Some points, each followed by its number:
tensor([23, -17, 6, 59, -11, 42, -61, -45, 114, 48, 74, 21, 49, -26, 31, 38, 100, -12, 89, -17, -54, -43, -64, -8]) 0
tensor([-54, 107, -38, -47, -33, 127, -127, 20, 63, 90, -41, 82, -106, 26, 127, -127, 67, 61, -50, 20, 115, 29, 127, -86]) 1
tensor([22, -5, 29, 14, -51, -15, -42, -84, 103, 48, 80, 18, 24, -4, -4, 40, 76, -29, 89, -22, -60, -65, -51, 9]) 2
tensor([7, 65, -59, 19, -59, 66, -121, 76, 42, 3, 67, -1, -15, -35, 1, -43, 21, -16, 32, 58, -5, 20, 11, -53]) 3
tensor([-31, 46, -7, 4, 32, 127, -127, -40, -29, 45, -66, 86, -54, 89, 85, -46, 55, 63, -10, -55, 59, 1, 102, -16]) 4
tensor([-104, -50, 3, -127, 74, 98, 29, -81, -88, -66, -19, 19, -20, -29, -84, -70, -74, 17, -38, 6, -9, -35, 67, -44]) 5
tensor([-33, -66, 77, 89, 48, -127, -12, 50, -8, 18, 20, -9, 127, -27, -89, -101, -10, -16, -23, 127, 15, 72, -127, 92]) 6
tensor([9, -61, 7, 2, 45, 17, -50, 10, -42, -40, 50, -10, 113, -30, -53, -81, -113, 41, -93, 81, 14, 84, -109, 12]) 7
tensor([20, -20, -17, -35, 42, 61, -3, -60, 19, -40, 12, 23, -3, -26, -10, -8, -64, 31, -24, 44, -7, 16, -26, -7]) 8
tensor([-17, -90, 29, -6, 61, -54, -58, -67, 107, 28, -26, 67, 9, -75, -50, -70, -38, 78, -68, 111, 56, 57, -61, 79]) 9
tensor([59, 35, -113, -46, 8, 17, 29, -19, -50, 26, -8, -21, -105, 8, -10, -1, -7, 71, 11, -75, -18, -83, -72, -81]) 10
tensor([75, 26, -84, -22, 9, 31, 29, -32, -44, 24, -3, -4, -77, 2, -16, -2, -8, 68, 4, -56, -17, -73, -43, -95]) 11
tensor([87, 23, -66, -25, -1, 39, 28, -18, -44, 22, 7, -7, -73, 3, -18, -14, -11, 47, -3, -63, -23, -58, -39, -69]) 12
tensor([73, 16, -39, -12, 3, 40, 41, -20, -28, 27, 5, 3, -47, 0, -7, 18, -20, 54, 4, -46, -7, -18, -8, -78]) 13
tensor([121, -24, -8, -63, 3, -1, 127, -5, -14, 15, -22, -35, -24, -53, -21, -4, -26, 21, 35, -14, -30, 9, -42, -62]) 14
tensor([1, 24, 11, 35, 38, -9, 47, -3, 17, 4, -29, -73, 17, -40, 34, -12, 2, -37, -30, 18, 12, 0, 11, -26]) 15
tensor([-62, 67, -47, 127, 29, -62, 127, 81, -1, -40, -62, -59, -92, -22, 82, 2, -17, -102, -39, 26, 55, -10, -32, -11]) 16
tensor([-81, 83, -42, 98, 66, -57, 96, 58, 17, -29, -74, -102, -61, -57, 77, -26, -4, -110, -50, 53, 71, -8, -58, -13]) 17
tensor([-82, 79, -32, 100, 68, -61, 95, 28, 27, -22, -76, -103, -39, -72, 92, -49, 15, -101, -46, 59, 56, 0, -57, -6]) 18
tensor([-75, 58, -28, 49, 70, -72, 33, 10, 52, 0, -67, -113, 11, -85, 102, -68, 30, -80, -71, 61, 54, -8, -79, 0]) 19
tensor([25, -9, 60, -45, -99, -39, -36, -92, 37, 77, 98, 16, 2, 9, -52, 29, 29, -52, 47, -17, -108, -102, -8, 59]) 20
tensor([27, -1, 63, -62, -89, -34, -39, -71, 32, 79, 88, 24, 26, 20, -33, 22, 20, -52, 25, -21, -82, -80, 11, 60]) 21
tensor([19, -21, 55, -39, -84, -19, -31, -73, 30, 65, 73, 14, 10, 32, -49, 23, 8, -41, 34, -30, -94, -77, 16, 50]) 22
tensor([39, 2, 41, -35, -67, -32, -23, -66, 22, 47, 78, 9, 10, 15, -42, 41, 33, -40, 34, -17, -76, -84, -6, 42]) 23
New points follow, each followed by the numbers of its three nearest points above, looking only along the 6 directions in which the numbered points spread most, nearest first.
tensor([-23, 42, -10, 45, 35, -29, 49, 10, 18, 10, -35, -55, -13, -26, 61, -17, -3, -49, -34, 13, 43, 10, -8, -10]) 15 19 16
tensor([15, -10, 15, -1, -17, 2, 4, 11, -10, -2, 5, 6, 29, 2, 1, 26, -30, 16, 1, -19, -20, 19, 32, -3]) 8 15 13
tensor([34, 4, 20, 11, -28, 3, 19, 3, 3, 3, 6, -8, 17, 0, 3, 11, -25, 16, 0, -17, -12, 22, 7, -1]) 8 15 13
tensor([35, -4, -85, -68, 2, -28, -28, 33, -46, -17, -18, -9, -51, 12, 9, 9, 3, 25, -31, -67, 4, -59, -8, -21]) 13 12 11
tensor([4, 9, 9, 15, -21, -7, 25, -1, 36, -1, 13, 3, 25, 18, 16, 30, -15, 1, 14, -33, -22, 19, 5, -9]) 15 8 13
tensor([-4, 22, 5, 47, 13, -9, 40, 18, -3, 2, -22, -40, -7, -19, 40, -6, 0, -38, -25, 24, 14, 19, 1, -20]) 15 8 19
tensor([-49, -40, 36, -127, 25, 53, 45, -35, -68, -45, -9, 20, 17, -8, -50, -33, -53, 5, -21, -14, -10, -9, 91, -38]) 5 8 13
tensor([6, -43, 29, -22, -2, -38, -46, 25, 29, 1, -28, 22, 51, -8, -13, -17, -21, 4, -24, 30, 15, 34, 43, 53]) 8 15 9
tensor([15, -10, 1, 30, -14, 11, 11, -14, 11, -12, -3, -8, 38, 9, -1, 28, -9, 18, 18, 2, -33, 25, 1, -11]) 8 15 13
tensor([-63, 29, -22, 44, 59, -68, 9, 32, 35, -5, -43, -87, 26, -48, 63, -30, 30, -55, -37, 38, 44, 8, -36, 13]) 19 15 18
tensor([12, -38, 22, 0, -8, -14, -27, 14, 12, -2, -12, 11, 50, -5, -2, 3, -23, 2, -13, 5, -8, 42, 51, 35]) 8 15 3
tensor([-2, -35, 27, 6, 12, -5, -17, -43, 47, 16, -18, 26, 3, -31, -34, -12, -23, 46, -27, 51, 4, 30, -16, 33]) 8 9 15
tensor([3, -15, 1, 27, -35, -6, -10, -3, 3, 0, 19, -6, 38, 10, -9, 33, -6, 7, 11, -1, -28, 10, 20, 23]) 8 15 23
tensor([-24, 7, -5, 65, 22, -46, 25, 37, 2, -12, -41, -55, 27, -25, 26, -26, 0, -44, -20, 32, 12, 9, -18, 4]) 15 19 18
tensor([15, -4, -99, -57, -16, -40, -42, 34, -41, -21, -4, -1, -66, 21, 11, 3, 16, 34, -18, -64, -13, -49, -14, -11]) 13 12 11
tensor([23, 3, -69, -47, -12, -18, -35, 32, -47, -11, -14, 8, -35, 12, 14, 8, -8, 32, -14, -73, -17, -52, 13, -17]) 13 12 11
tensor([21, 12, 3, 11, -21, 5, -4, 1, -2, 1, -4, -11, 12, 18, 7, 23, -5, 22, 8, -11, -13, 29, 5, -7]) 8 15 13
tensor([29, -11, -75, -37, -16, -26, -21, 34, -42, -1, -14, -1, -40, 0, 1, 13, -11, 27, -12, -67, -16, -36, -2, -19]) 13 12 11
